In the data rows, zero lies at 7.5, halfway between 7 and 8.
What is the hidden score of each row? Scores go from 0 to 20, and 10 is about the middle. The score is a weighted sum of the row's numbers plus the product of two more (or one squared), each taken from its middle value.
c(6, 14, 8, 6, 6, 6, 6, 6, 6, 10, 6, 6, 6, 6, 6, 6, 8, 12, 12, 13, 6, 6, 8, 10) -> 11
c(6, 6, 13, 6, 6, 7, 7, 13, 6, 12, 6, 6, 8, 6, 6, 7, 11, 6, 6, 10, 6, 6, 8, 7) -> 11
c(7, 6, 6, 11, 11, 12, 12, 6, 13, 6, 6, 6, 10, 6, 6, 15, 6, 6, 6, 6, 6, 6, 6, 6) -> 7
c(11, 6, 6, 6, 6, 6, 6, 6, 6, 6, 11, 11, 6, 6, 11, 6, 6, 6, 6, 6, 9, 9, 6, 7) -> 9
c(6, 11, 6, 6, 6, 6, 6, 6, 6, 6, 6, 6, 6, 6, 6, 6, 6, 14, 14, 8, 6, 6, 8, 13) -> 7
c(6, 6, 8, 6, 6, 6, 6, 10, 7, 11, 6, 6, 6, 6, 6, 6, 10, 7, 7, 11, 5, 6, 7, 7) -> 13
c(6, 6, 14, 6, 6, 6, 6, 15, 6, 10, 6, 6, 6, 6, 6, 6, 11, 6, 6, 7, 6, 6, 6, 7) -> 9
c(11, 6, 6, 6, 6, 6, 6, 6, 6, 6, 10, 10, 6, 11, 11, 6, 6, 6, 6, 6, 13, 13, 7, 6) -> 10
c(6, 6, 6, 12, 12, 15, 15, 6, 12, 6, 6, 6, 10, 6, 6, 14, 6, 6, 6, 6, 6, 6, 6, 7) -> 7
c(14, 6, 6, 6, 6, 6, 6, 6, 6, 6, 13, 13, 6, 12, 14, 6, 6, 6, 6, 6, 14, 14, 6, 6) -> 10
c(7, 6, 6, 6, 6, 6, 6, 6, 6, 6, 6, 6, 6, 6, 6, 6, 6, 6, 6, 6, 10, 10, 6, 7) -> 10
c(6, 6, 6, 6, 6, 7, 6, 6, 6, 6, 6, 6, 6, 11, 6, 7, 6, 6, 6, 6, 8, 8, 6, 6) -> 7
c(6, 6, 6, 11, 11, 15, 15, 6, 13, 6, 7, 7, 10, 6, 6, 15, 6, 6, 6, 6, 6, 6, 6, 6) -> 7
c(8, 6, 6, 6, 7, 6, 6, 6, 6, 6, 6, 7, 6, 14, 7, 6, 6, 6, 6, 6, 11, 11, 6, 6) -> 10
c(6, 12, 6, 6, 6, 6, 6, 6, 6, 6, 6, 6, 6, 6, 6, 6, 6, 14, 14, 9, 6, 6, 10, 13) -> 7
c(6, 11, 11, 7, 7, 6, 6, 11, 6, 12, 6, 6, 6, 6, 6, 6, 12, 7, 7, 12, 6, 6, 9, 7) -> 10
c(6, 10, 6, 6, 6, 7, 6, 7, 6, 7, 5, 5, 7, 7, 5, 7, 7, 12, 12, 10, 6, 6, 10, 11) -> 6
c(6, 13, 10, 6, 6, 6, 6, 8, 6, 12, 6, 6, 6, 6, 6, 6, 11, 11, 11, 14, 6, 6, 10, 11) -> 15
c(6, 6, 5, 9, 9, 8, 8, 5, 7, 6, 7, 6, 6, 6, 6, 6, 6, 6, 7, 6, 6, 6, 6, 7) -> 9
c(9, 6, 6, 6, 6, 6, 6, 6, 6, 6, 9, 9, 6, 7, 8, 6, 6, 6, 6, 6, 8, 7, 6, 7) -> 7
c(15, 6, 6, 6, 6, 6, 6, 6, 6, 6, 15, 15, 6, 10, 15, 8, 6, 6, 6, 6, 13, 13, 6, 6) -> 11
c(13, 6, 6, 6, 6, 6, 6, 6, 6, 6, 9, 9, 6, 15, 12, 7, 6, 6, 6, 6, 13, 15, 6, 7) -> 12
c(6, 7, 13, 6, 6, 6, 6, 11, 6, 15, 6, 6, 6, 6, 6, 6, 15, 6, 6, 12, 6, 6, 13, 8) -> 12
c(6, 13, 6, 6, 6, 6, 6, 6, 6, 6, 7, 7, 6, 6, 6, 6, 6, 15, 15, 10, 6, 6, 9, 15) -> 13
c(12, 6, 6, 6, 6, 6, 6, 7, 6, 6, 7, 7, 7, 15, 12, 6, 6, 7, 6, 6, 14, 15, 6, 6) -> 9
c(7, 6, 6, 6, 6, 6, 6, 6, 6, 6, 6, 6, 6, 7, 7, 6, 6, 6, 6, 6, 9, 10, 6, 6) -> 10
c(6, 9, 11, 6, 6, 6, 7, 12, 7, 10, 6, 6, 6, 6, 6, 6, 10, 6, 6, 10, 6, 6, 6, 7) -> 13
c(6, 6, 6, 12, 12, 11, 11, 6, 11, 6, 6, 6, 10, 6, 6, 12, 6, 6, 6, 6, 6, 6, 6, 8) -> 8
c(7, 6, 6, 6, 7, 6, 6, 6, 6, 6, 6, 7, 7, 8, 7, 6, 6, 6, 6, 6, 8, 9, 6, 7) -> 9
c(6, 7, 13, 6, 6, 6, 6, 11, 6, 14, 6, 6, 6, 6, 6, 6, 14, 6, 6, 12, 6, 6, 10, 7) -> 12
c(10, 6, 6, 6, 6, 6, 7, 6, 6, 6, 11, 11, 6, 6, 11, 6, 6, 6, 6, 6, 9, 9, 6, 7) -> 10
c(11, 6, 6, 6, 6, 6, 6, 6, 6, 6, 14, 14, 6, 9, 12, 6, 6, 6, 6, 6, 12, 11, 6, 7) -> 12
c(6, 6, 12, 6, 6, 6, 6, 15, 6, 7, 6, 6, 7, 6, 6, 6, 8, 6, 6, 6, 6, 6, 6, 6) -> 9
c(6, 6, 9, 7, 7, 6, 6, 13, 8, 7, 7, 6, 6, 6, 6, 6, 7, 6, 6, 6, 6, 6, 6, 7) -> 7
c(6, 6, 6, 6, 6, 6, 6, 6, 6, 6, 6, 6, 6, 9, 6, 6, 7, 6, 6, 6, 9, 8, 6, 7) -> 9
c(12, 6, 6, 6, 6, 7, 7, 6, 6, 6, 8, 8, 7, 10, 12, 6, 6, 6, 7, 5, 14, 15, 6, 7) -> 13
c(6, 15, 6, 6, 6, 6, 6, 6, 6, 9, 6, 6, 6, 6, 6, 6, 8, 15, 15, 12, 6, 6, 14, 15) -> 12
c(6, 6, 15, 6, 6, 6, 6, 15, 6, 13, 6, 6, 6, 6, 6, 6, 13, 6, 6, 9, 6, 6, 8, 6) -> 9
c(6, 6, 6, 10, 11, 15, 15, 6, 11, 6, 7, 7, 8, 6, 6, 15, 6, 6, 7, 6, 6, 6, 6, 7) -> 11
c(6, 8, 14, 6, 6, 6, 6, 12, 6, 15, 6, 5, 6, 7, 6, 7, 15, 7, 7, 13, 6, 6, 11, 5) -> 10
c(6, 10, 12, 6, 6, 6, 6, 8, 6, 12, 6, 6, 6, 11, 6, 6, 12, 6, 6, 8, 6, 6, 15, 6) -> 7
c(6, 7, 6, 6, 6, 6, 6, 6, 6, 6, 6, 6, 6, 10, 6, 6, 6, 6, 6, 6, 6, 6, 7, 6) -> 6
c(9, 6, 6, 11, 11, 15, 15, 6, 12, 6, 10, 10, 9, 6, 9, 15, 6, 6, 6, 6, 6, 6, 6, 6) -> 5
c(6, 6, 6, 12, 12, 13, 13, 6, 14, 6, 6, 7, 14, 6, 6, 11, 6, 6, 6, 6, 6, 6, 6, 6) -> 8
c(10, 6, 6, 6, 6, 6, 6, 6, 6, 6, 11, 11, 6, 6, 11, 6, 6, 6, 6, 6, 12, 10, 6, 6) -> 9
c(6, 6, 6, 6, 6, 6, 6, 7, 6, 6, 6, 6, 6, 6, 6, 6, 6, 6, 6, 7, 6, 6, 10, 6) -> 7
c(6, 6, 12, 6, 6, 6, 6, 15, 6, 8, 6, 6, 6, 6, 6, 6, 8, 6, 6, 6, 6, 6, 6, 6) -> 8
c(6, 15, 6, 6, 6, 6, 6, 6, 6, 9, 6, 6, 6, 6, 6, 6, 7, 15, 15, 11, 6, 6, 12, 15) -> 11
c(10, 6, 6, 6, 6, 6, 6, 6, 6, 6, 10, 10, 6, 8, 11, 6, 6, 6, 6, 6, 11, 11, 6, 6) -> 10
c(12, 6, 6, 6, 6, 6, 6, 6, 6, 6, 9, 9, 6, 6, 11, 6, 6, 6, 6, 6, 10, 10, 6, 6) -> 10
c(15, 6, 6, 6, 6, 6, 6, 6, 6, 6, 15, 15, 6, 10, 15, 7, 6, 6, 6, 6, 13, 12, 6, 6) -> 9
c(8, 6, 6, 6, 6, 6, 6, 6, 6, 6, 11, 12, 7, 6, 9, 6, 6, 6, 6, 6, 8, 7, 6, 6) -> 11
c(6, 7, 12, 6, 6, 6, 6, 10, 6, 15, 6, 6, 6, 6, 6, 6, 15, 8, 7, 12, 6, 6, 12, 9) -> 10
c(6, 7, 11, 6, 6, 6, 6, 8, 6, 13, 6, 6, 6, 6, 6, 6, 11, 6, 6, 12, 6, 6, 9, 6) -> 11
c(6, 13, 6, 6, 6, 6, 6, 7, 6, 8, 6, 6, 6, 7, 6, 7, 7, 13, 13, 12, 6, 6, 15, 10) -> 6
c(6, 10, 11, 6, 6, 6, 6, 11, 6, 10, 6, 6, 6, 6, 6, 6, 10, 7, 7, 10, 6, 6, 6, 6) -> 10
c(5, 6, 12, 6, 6, 6, 6, 15, 7, 11, 6, 6, 6, 6, 6, 6, 11, 6, 6, 9, 5, 6, 7, 6) -> 11
c(6, 6, 6, 13, 13, 10, 11, 6, 11, 6, 6, 6, 8, 6, 6, 10, 6, 6, 7, 6, 6, 6, 6, 7) -> 13
c(6, 8, 14, 6, 6, 6, 6, 11, 6, 13, 6, 6, 6, 8, 6, 6, 12, 6, 6, 12, 6, 6, 10, 6) -> 12
c(6, 6, 6, 6, 6, 6, 6, 6, 6, 7, 6, 6, 6, 6, 6, 6, 6, 6, 7, 9, 6, 6, 12, 7) -> 9
c(6, 13, 6, 6, 6, 6, 6, 6, 6, 6, 6, 6, 6, 6, 6, 7, 6, 14, 14, 9, 6, 6, 10, 13) -> 7
c(6, 6, 6, 11, 11, 15, 15, 6, 13, 6, 6, 6, 10, 6, 6, 14, 6, 6, 6, 6, 6, 6, 6, 6) -> 7
c(6, 6, 6, 14, 14, 12, 12, 6, 14, 6, 6, 6, 12, 6, 6, 11, 6, 6, 6, 6, 6, 6, 6, 6) -> 13
c(6, 6, 6, 11, 11, 15, 15, 6, 12, 6, 7, 7, 9, 6, 6, 15, 6, 6, 6, 5, 6, 6, 5, 6) -> 6
c(6, 12, 10, 6, 7, 6, 6, 8, 6, 11, 6, 6, 6, 6, 6, 6, 10, 10, 10, 13, 6, 6, 9, 9) -> 11
c(6, 11, 12, 6, 6, 6, 6, 11, 6, 13, 6, 6, 6, 6, 6, 6, 13, 8, 8, 13, 6, 6, 10, 7) -> 10
c(8, 5, 6, 6, 6, 7, 7, 6, 6, 6, 8, 8, 6, 6, 9, 6, 6, 7, 7, 6, 9, 9, 7, 6) -> 9
c(9, 6, 6, 6, 6, 6, 6, 7, 6, 6, 11, 11, 6, 9, 10, 7, 6, 7, 7, 6, 7, 8, 6, 7) -> 9
c(6, 7, 6, 6, 6, 6, 6, 6, 6, 6, 6, 6, 6, 6, 6, 6, 6, 7, 7, 9, 6, 6, 12, 6) -> 10
c(6, 10, 6, 6, 6, 6, 6, 7, 6, 6, 6, 6, 6, 6, 6, 6, 6, 14, 14, 7, 6, 6, 8, 14) -> 8
c(9, 6, 6, 6, 6, 7, 7, 7, 6, 6, 14, 14, 6, 7, 9, 6, 7, 6, 6, 6, 6, 6, 7, 7) -> 9
c(6, 8, 12, 6, 6, 6, 6, 12, 7, 12, 6, 6, 6, 6, 6, 6, 12, 6, 6, 11, 6, 6, 8, 7) -> 12
c(6, 7, 14, 6, 6, 6, 6, 11, 6, 15, 6, 6, 6, 6, 6, 6, 15, 6, 6, 11, 6, 6, 11, 8) -> 11
c(6, 8, 6, 6, 6, 6, 6, 7, 6, 7, 7, 6, 6, 6, 6, 7, 6, 6, 6, 10, 6, 6, 9, 7) -> 9
c(13, 6, 6, 6, 6, 6, 6, 6, 6, 6, 15, 15, 6, 8, 13, 8, 6, 7, 7, 6, 7, 6, 6, 6) -> 13
c(8, 7, 6, 6, 6, 6, 6, 7, 6, 6, 7, 7, 7, 8, 7, 6, 6, 6, 6, 6, 11, 12, 6, 6) -> 11
c(6, 14, 9, 6, 6, 6, 6, 6, 6, 13, 6, 6, 6, 6, 6, 6, 12, 11, 11, 14, 6, 6, 15, 11) -> 10
c(8, 6, 6, 6, 6, 6, 6, 6, 6, 6, 6, 6, 6, 6, 8, 6, 6, 6, 6, 6, 9, 10, 6, 7) -> 9
c(6, 6, 6, 14, 14, 11, 11, 6, 13, 6, 6, 6, 11, 6, 6, 12, 6, 6, 6, 6, 6, 6, 6, 7) -> 13
c(5, 8, 6, 6, 7, 5, 5, 6, 6, 6, 6, 6, 6, 6, 6, 7, 7, 8, 8, 8, 5, 6, 10, 6) -> 15
c(9, 7, 6, 6, 6, 6, 7, 6, 6, 6, 9, 9, 6, 15, 9, 6, 6, 6, 6, 5, 7, 7, 5, 6) -> 5
c(6, 10, 6, 6, 6, 6, 6, 6, 6, 6, 6, 7, 6, 6, 6, 6, 6, 12, 12, 7, 6, 6, 8, 10) -> 7
c(6, 6, 15, 6, 6, 6, 6, 14, 6, 13, 6, 6, 6, 6, 6, 6, 12, 6, 6, 9, 6, 6, 7, 7) -> 10
c(6, 6, 6, 12, 12, 9, 9, 6, 13, 6, 6, 6, 15, 6, 6, 8, 6, 6, 6, 6, 6, 6, 6, 6) -> 15
c(6, 8, 6, 6, 6, 6, 6, 7, 6, 6, 6, 6, 6, 6, 6, 6, 6, 7, 7, 8, 6, 6, 10, 6) -> 9
c(6, 6, 6, 10, 10, 8, 8, 6, 11, 6, 6, 6, 15, 6, 6, 7, 6, 6, 7, 6, 7, 7, 7, 6) -> 13
c(9, 6, 6, 6, 6, 6, 6, 6, 6, 6, 8, 8, 6, 15, 9, 6, 6, 6, 6, 6, 8, 9, 6, 6) -> 8
c(11, 6, 6, 6, 6, 6, 6, 6, 6, 6, 11, 11, 6, 10, 11, 6, 6, 6, 6, 6, 8, 8, 6, 6) -> 7
c(6, 12, 6, 6, 6, 6, 6, 6, 6, 7, 6, 6, 6, 6, 6, 6, 7, 15, 15, 6, 6, 6, 9, 15) -> 4
c(6, 6, 13, 6, 6, 6, 6, 14, 6, 12, 6, 6, 11, 6, 6, 6, 14, 6, 6, 7, 6, 6, 6, 6) -> 6
c(6, 6, 13, 6, 6, 6, 6, 15, 6, 10, 6, 6, 7, 6, 6, 6, 12, 7, 7, 5, 6, 6, 6, 6) -> 6
c(6, 15, 6, 6, 6, 6, 6, 6, 6, 8, 6, 6, 6, 6, 6, 6, 7, 15, 15, 12, 6, 6, 12, 15) -> 14
c(11, 6, 6, 6, 6, 6, 6, 6, 6, 6, 7, 7, 6, 8, 11, 6, 6, 6, 6, 6, 15, 15, 6, 6) -> 10
c(6, 9, 11, 6, 6, 6, 6, 10, 6, 9, 6, 6, 6, 6, 6, 6, 7, 6, 6, 10, 6, 6, 6, 7) -> 12
c(6, 9, 12, 6, 6, 6, 6, 9, 6, 12, 6, 6, 6, 8, 6, 6, 10, 6, 6, 13, 6, 6, 9, 6) -> 13
c(6, 6, 6, 6, 6, 6, 6, 6, 6, 6, 6, 6, 6, 9, 6, 6, 6, 6, 6, 6, 6, 6, 6, 6) -> 6
c(6, 7, 6, 6, 6, 5, 5, 7, 6, 6, 6, 6, 6, 7, 6, 6, 6, 7, 7, 8, 6, 6, 11, 7) -> 8
c(11, 6, 6, 8, 8, 8, 7, 6, 6, 6, 12, 12, 6, 8, 11, 7, 6, 6, 6, 6, 10, 9, 6, 6) -> 11
c(6, 7, 14, 6, 6, 6, 6, 13, 6, 14, 6, 6, 6, 6, 6, 6, 15, 6, 7, 10, 6, 6, 10, 7) -> 11
c(8, 6, 6, 6, 6, 6, 6, 7, 6, 6, 7, 7, 7, 9, 8, 7, 6, 6, 6, 6, 8, 9, 6, 7) -> 8
c(6, 6, 6, 6, 6, 6, 6, 6, 6, 6, 6, 6, 6, 9, 6, 6, 6, 6, 6, 6, 11, 13, 6, 6) -> 15
c(7, 6, 6, 9, 9, 15, 15, 6, 10, 6, 10, 10, 6, 7, 7, 15, 6, 6, 6, 6, 6, 6, 6, 7) -> 10
c(6, 10, 6, 6, 6, 6, 6, 6, 6, 6, 6, 6, 6, 6, 6, 6, 6, 10, 10, 10, 6, 6, 11, 7) -> 12
c(8, 6, 6, 6, 6, 6, 6, 6, 6, 6, 7, 6, 6, 8, 8, 6, 6, 6, 6, 6, 11, 10, 6, 6) -> 8
c(6, 14, 6, 6, 6, 6, 6, 6, 6, 7, 6, 6, 6, 6, 6, 6, 8, 14, 14, 7, 6, 6, 12, 15) -> 4
c(15, 6, 6, 6, 6, 6, 6, 6, 6, 6, 15, 15, 6, 11, 15, 6, 6, 6, 6, 6, 13, 13, 6, 6) -> 10
c(6, 6, 6, 6, 6, 6, 6, 6, 6, 6, 6, 6, 6, 11, 6, 6, 6, 6, 7, 6, 7, 6, 6, 7) -> 9
c(6, 11, 6, 6, 6, 6, 6, 6, 6, 6, 6, 6, 6, 6, 6, 6, 6, 10, 10, 10, 6, 6, 9, 6) -> 15
c(6, 6, 9, 6, 6, 6, 6, 11, 6, 10, 6, 6, 6, 6, 6, 6, 9, 6, 6, 12, 6, 6, 10, 6) -> 12
c(9, 6, 6, 6, 6, 7, 6, 6, 6, 6, 7, 7, 6, 6, 9, 6, 6, 7, 7, 5, 9, 9, 6, 6) -> 8
c(6, 14, 6, 6, 6, 6, 6, 6, 6, 6, 6, 6, 6, 7, 6, 6, 6, 15, 15, 10, 6, 6, 11, 15) -> 11
c(6, 6, 14, 6, 6, 6, 6, 15, 6, 12, 6, 6, 6, 6, 6, 6, 12, 6, 6, 10, 6, 6, 8, 6) -> 10
c(6, 9, 12, 6, 6, 6, 6, 13, 6, 10, 6, 6, 6, 6, 6, 6, 9, 6, 6, 11, 6, 6, 6, 6) -> 12
c(6, 6, 6, 15, 15, 11, 11, 6, 14, 6, 7, 7, 13, 6, 6, 10, 6, 6, 6, 6, 6, 6, 7, 7) -> 17
c(6, 6, 13, 6, 6, 6, 6, 15, 6, 9, 6, 6, 9, 6, 6, 7, 10, 6, 6, 6, 6, 6, 6, 7) -> 7
c(6, 6, 7, 13, 12, 12, 12, 6, 14, 6, 6, 6, 15, 6, 6, 11, 6, 6, 6, 6, 6, 6, 6, 6) -> 12
c(6, 15, 6, 6, 6, 6, 6, 6, 6, 8, 6, 6, 6, 6, 6, 6, 7, 15, 15, 11, 6, 6, 12, 15) -> 11
c(10, 6, 6, 6, 6, 6, 6, 6, 6, 6, 7, 6, 6, 13, 10, 6, 6, 6, 6, 6, 9, 10, 6, 6) -> 6
c(9, 6, 6, 6, 6, 6, 6, 6, 6, 6, 12, 12, 6, 12, 10, 6, 6, 6, 6, 6, 7, 7, 6, 6) -> 8
c(6, 6, 6, 6, 6, 6, 6, 6, 6, 6, 6, 6, 6, 8, 6, 6, 6, 6, 6, 6, 6, 6, 6, 6) -> 7
c(13, 6, 6, 6, 6, 6, 6, 6, 6, 6, 14, 14, 6, 13, 13, 6, 6, 6, 6, 6, 10, 10, 6, 6) -> 8
c(6, 9, 10, 9, 8, 6, 6, 10, 8, 11, 6, 6, 6, 6, 6, 6, 11, 6, 6, 11, 6, 6, 8, 6) -> 12
c(6, 6, 6, 11, 11, 8, 8, 6, 10, 6, 6, 6, 7, 6, 6, 7, 6, 6, 6, 6, 6, 6, 6, 6) -> 16
c(6, 6, 6, 14, 14, 11, 11, 6, 12, 6, 6, 7, 9, 6, 6, 10, 6, 6, 6, 6, 6, 6, 6, 7) -> 13
c(6, 12, 6, 6, 6, 6, 6, 6, 6, 6, 6, 6, 6, 6, 6, 6, 6, 15, 15, 8, 6, 6, 8, 15) -> 9
c(7, 6, 6, 10, 10, 10, 10, 7, 11, 6, 7, 6, 15, 6, 6, 6, 6, 6, 6, 5, 6, 6, 6, 6) -> 8
c(6, 7, 6, 14, 14, 13, 13, 6, 13, 6, 6, 6, 11, 7, 6, 14, 6, 7, 6, 6, 6, 6, 6, 6) -> 12
c(6, 13, 7, 6, 6, 6, 6, 6, 7, 6, 6, 6, 6, 6, 6, 6, 6, 13, 13, 11, 6, 6, 11, 9) -> 14
c(12, 6, 6, 6, 6, 6, 6, 6, 6, 6, 8, 8, 6, 9, 12, 6, 6, 6, 6, 6, 15, 15, 6, 6) -> 10
c(6, 6, 6, 13, 13, 8, 8, 7, 12, 6, 6, 6, 15, 6, 6, 6, 6, 6, 6, 6, 6, 6, 6, 6) -> 19
c(8, 6, 6, 6, 6, 6, 6, 6, 6, 6, 9, 9, 6, 15, 8, 6, 6, 6, 6, 6, 6, 6, 6, 6) -> 6
c(9, 6, 6, 6, 6, 6, 6, 6, 6, 6, 11, 11, 6, 6, 9, 6, 6, 6, 6, 6, 10, 9, 6, 6) -> 12
c(6, 7, 9, 6, 6, 6, 6, 11, 6, 6, 6, 6, 6, 6, 6, 6, 6, 6, 6, 6, 6, 6, 6, 7) -> 8
c(6, 8, 9, 6, 6, 6, 7, 12, 6, 6, 6, 6, 6, 6, 6, 6, 6, 6, 6, 7, 6, 6, 6, 6) -> 8
c(6, 6, 6, 14, 14, 13, 13, 6, 15, 6, 6, 6, 14, 6, 6, 13, 6, 6, 6, 6, 6, 6, 6, 6) -> 11
c(6, 6, 6, 9, 9, 15, 15, 6, 10, 6, 6, 6, 7, 6, 6, 13, 6, 6, 6, 6, 6, 6, 6, 6) -> 6
c(6, 6, 6, 14, 14, 11, 11, 6, 13, 6, 6, 6, 15, 6, 6, 8, 6, 6, 6, 6, 6, 6, 6, 6) -> 16
c(6, 13, 6, 6, 6, 6, 6, 6, 6, 7, 6, 6, 6, 6, 6, 6, 6, 12, 12, 12, 6, 6, 14, 9) -> 10
c(11, 6, 6, 6, 6, 6, 6, 6, 6, 6, 12, 12, 6, 7, 12, 6, 6, 6, 6, 6, 13, 12, 6, 6) -> 11
c(13, 6, 6, 6, 6, 6, 6, 6, 6, 6, 13, 13, 6, 7, 13, 6, 6, 6, 6, 6, 13, 12, 6, 6) -> 11
c(6, 6, 13, 6, 7, 6, 6, 13, 7, 12, 6, 7, 9, 6, 5, 6, 13, 7, 7, 10, 6, 6, 9, 6) -> 10
c(12, 6, 6, 6, 6, 6, 7, 6, 6, 6, 9, 9, 6, 12, 13, 6, 6, 6, 6, 6, 14, 15, 6, 6) -> 15
c(6, 6, 6, 13, 13, 11, 11, 6, 11, 6, 6, 6, 8, 6, 6, 11, 6, 6, 7, 6, 8, 7, 6, 6) -> 12
c(6, 6, 11, 6, 6, 6, 6, 10, 6, 14, 6, 6, 8, 6, 6, 6, 15, 6, 6, 11, 6, 6, 10, 8) -> 14
c(6, 6, 6, 11, 11, 15, 15, 6, 13, 6, 6, 6, 10, 6, 6, 15, 6, 6, 6, 6, 6, 6, 6, 6) -> 7
c(6, 6, 6, 10, 10, 10, 10, 8, 12, 6, 6, 6, 13, 6, 6, 10, 6, 6, 6, 6, 6, 6, 6, 7) -> 7
c(6, 6, 6, 12, 12, 15, 15, 6, 14, 6, 6, 6, 11, 6, 6, 15, 6, 6, 6, 6, 6, 6, 6, 6) -> 7
c(6, 12, 9, 7, 7, 6, 6, 7, 6, 12, 6, 6, 6, 6, 6, 6, 11, 11, 11, 12, 6, 6, 9, 11) -> 11
c(6, 11, 10, 6, 6, 6, 6, 7, 6, 13, 6, 6, 6, 6, 6, 6, 12, 9, 9, 13, 6, 6, 15, 8) -> 8
c(6, 10, 14, 6, 6, 6, 6, 12, 6, 14, 6, 6, 6, 6, 6, 6, 14, 6, 6, 13, 6, 6, 11, 6) -> 11
c(6, 6, 14, 6, 6, 6, 6, 15, 6, 12, 6, 6, 6, 6, 6, 7, 12, 6, 6, 9, 6, 6, 7, 6) -> 9
c(13, 6, 6, 8, 8, 6, 6, 7, 6, 7, 13, 13, 5, 6, 13, 7, 6, 7, 7, 6, 13, 12, 6, 7) -> 12
c(6, 6, 6, 6, 6, 6, 6, 6, 6, 6, 6, 6, 6, 11, 6, 6, 6, 6, 6, 6, 6, 6, 6, 6) -> 6
c(6, 12, 6, 6, 6, 6, 6, 6, 6, 6, 6, 6, 6, 6, 6, 6, 6, 15, 15, 8, 6, 6, 8, 15) -> 9
c(6, 6, 6, 6, 6, 6, 6, 6, 6, 6, 7, 7, 6, 6, 7, 6, 6, 6, 6, 6, 7, 7, 6, 6) -> 9
c(6, 8, 10, 6, 6, 6, 6, 7, 6, 11, 6, 6, 6, 6, 6, 6, 11, 11, 11, 10, 6, 6, 8, 13) -> 17
c(6, 9, 6, 6, 6, 6, 6, 6, 6, 6, 6, 6, 6, 6, 6, 6, 6, 10, 10, 6, 6, 6, 6, 6) -> 15
c(15, 6, 6, 6, 6, 6, 6, 6, 6, 6, 15, 15, 6, 10, 15, 6, 6, 6, 6, 6, 13, 13, 6, 6) -> 11
c(6, 7, 12, 6, 6, 6, 6, 11, 6, 15, 6, 6, 6, 5, 6, 6, 15, 7, 8, 12, 6, 6, 11, 8) -> 15
c(13, 6, 6, 6, 6, 6, 6, 6, 6, 6, 11, 11, 6, 13, 13, 6, 6, 6, 6, 6, 14, 14, 6, 6) -> 10
c(13, 6, 6, 6, 6, 6, 6, 6, 6, 6, 10, 10, 6, 12, 13, 6, 6, 6, 6, 6, 15, 15, 6, 6) -> 11
c(6, 8, 10, 5, 5, 7, 7, 13, 6, 8, 6, 6, 6, 6, 6, 6, 8, 6, 6, 9, 6, 6, 6, 6) -> 9
c(6, 6, 6, 10, 10, 12, 12, 6, 13, 6, 6, 6, 14, 6, 6, 12, 6, 7, 7, 6, 6, 6, 6, 6) -> 7
c(6, 7, 13, 6, 6, 6, 6, 10, 6, 9, 7, 7, 7, 6, 6, 7, 9, 6, 6, 6, 6, 6, 6, 7) -> 15
c(6, 6, 6, 6, 6, 7, 7, 6, 6, 6, 6, 6, 6, 8, 6, 7, 6, 6, 6, 6, 5, 6, 6, 7) -> 6
c(6, 6, 6, 10, 10, 15, 15, 6, 12, 6, 7, 7, 8, 7, 6, 15, 6, 6, 6, 6, 6, 6, 6, 7) -> 11
c(7, 6, 6, 6, 6, 6, 6, 6, 6, 6, 8, 8, 6, 10, 7, 7, 6, 6, 6, 6, 6, 7, 6, 6) -> 8
c(6, 6, 6, 9, 9, 8, 8, 6, 6, 6, 6, 6, 6, 6, 6, 8, 6, 6, 6, 6, 7, 6, 6, 6) -> 9
c(6, 13, 6, 6, 6, 6, 6, 6, 6, 9, 6, 6, 7, 6, 6, 6, 8, 13, 13, 12, 6, 6, 14, 13) -> 11
c(6, 9, 6, 6, 6, 6, 6, 6, 6, 6, 6, 6, 6, 6, 6, 6, 6, 8, 8, 10, 6, 6, 5, 6) -> 12
